A single turn carries every row of the set below to another of its rows. Some are shown first; where does it send the rows asked next?
j_887: [ -4  -8  23   3 -13   6  -3 -13   6  -3 -15  -3 -17  -6   6]
j_178: [ -7  -3   5  -4  10   9   1  26  13  13 -15  -1  -4  -4   4]
j_937: [  0   0  -3  12   8  -4  -4  29  -1 -11   1  -4  24  -6  -4]
j_426: [  3   0  11   5  -3  -1   4 -18  10  -4  -4   1 -34  -2  -1]
j_339: [ -1   5 -19   2   6  -9  10   4  10  -2  24  17  22   4  -2]
j_370: [ -2  -7   7 -11  19   3   1  -5  25 -18   6   5  10   2  -6]
j_710: [ -6  -6  13  -3  13   2   4  -2  22 -29  -5  -5  10   3  -7]
j_141: [-24   5  -5  14  -5  -4  17  -2  -1  -8  -2 -14  26  -9   1]
j_888: [  1 -11  17  -4 -16   8 -17  -7   8 -10 -17  13 -10   6   4]
j_415: [-19  10 -16  10  10  -6  24 -13   4   8  15   1  13  -3  -1]
j_304: [-10  -2  -6   0  11   8  -1  28  16   6 -17   7  -9   5   1]
j_880: [  0  -4 -16  12 -15   0   4 -13 -17  -6 -26  -2  14   1   2]
j_625: [-18  -1   6   1  19   6   9 -11  20 -23 -10  -9   5   5  -7]
j_345: [  8  -4 -16   6 -15  -6  -8 -28  -4  -9  16  12   8  -2  -1]
j_927: [-14  -4   3  -6  24   7   8 -16  23 -11   1   1   2   8  -6]
j_17: [ 24  -2 -19   9 -15 -10  -1   0 -11 -17  -7   3  13  -2  -4]
j_738: [-18   6 -13  10  26   3  12  -1  -4  19   4   0   9  -1   0]
j_851: [  5   1 -10   2  20  -2   0  15   4  10  16  10  16  -2  -4]
j_285: [ 28  -2 -15  -2  -2  -6   8 -14  -7  10   7   4   6  -9   0]
j_589: [-22   5  -6  20  11   2   9  14  -9  -2 -13 -14  15  -6  -3]
j_512: [ -1   0  -9 -12 -15  -1   0  15 -11 -20  -5  -2 -22   1   9]
j_986: [ -5  -2  -6  11 -22  -3  -2 -29  -8  -9   0  -8  10 -11   1]
j_766: [  4  -6  -7   8 -25  -4 -15 -20  -8 -16   5   5  16  -5   1]
j_995: [ -4   4  -6   7  14   3   8  25  13   2 -13   0 -18   2  -3]
j_496: [ -1   2 -14   9 -11  -4   1 -36  -6  -3  10   1   0  -8   0]
j_954: [ -8  -3  -4 -24  -8   7   5   0 -10   7  -2  -1 -20  -3  16]
j_256: [-16  -1  -9 -16 -12   6   3   5 -14  -9 -15   0 -21   3  16]
j_985: [  7  -5   3   0  -5   4 -10  -9  11  -9  -5  20 -25  12  -2]
j_155: [ -5  -1  -5   4  -8  -7   2  16   3 -16   9   3  35  -4   0]
j_817: [ -1   0   3   3  13   4   9  26  14   7 -10  -8 -14  -7   0]
j_365: [  8  -1  -3 -21  -9  -1   3  10  -7  -5   8   0 -22  -5  13]
j_831: [  2  -4 -15   0  -4   3  10 -27 -12  18 -10   0   9  -5   5]

j_339 turns into j_415
j_256 turns into j_512
j_17 turns into j_285
Now find these:
j_887 turns into j_888
j_589 turns into j_937
j_710 turns into j_370
j_496 turns into j_986
j_178 turns into j_304

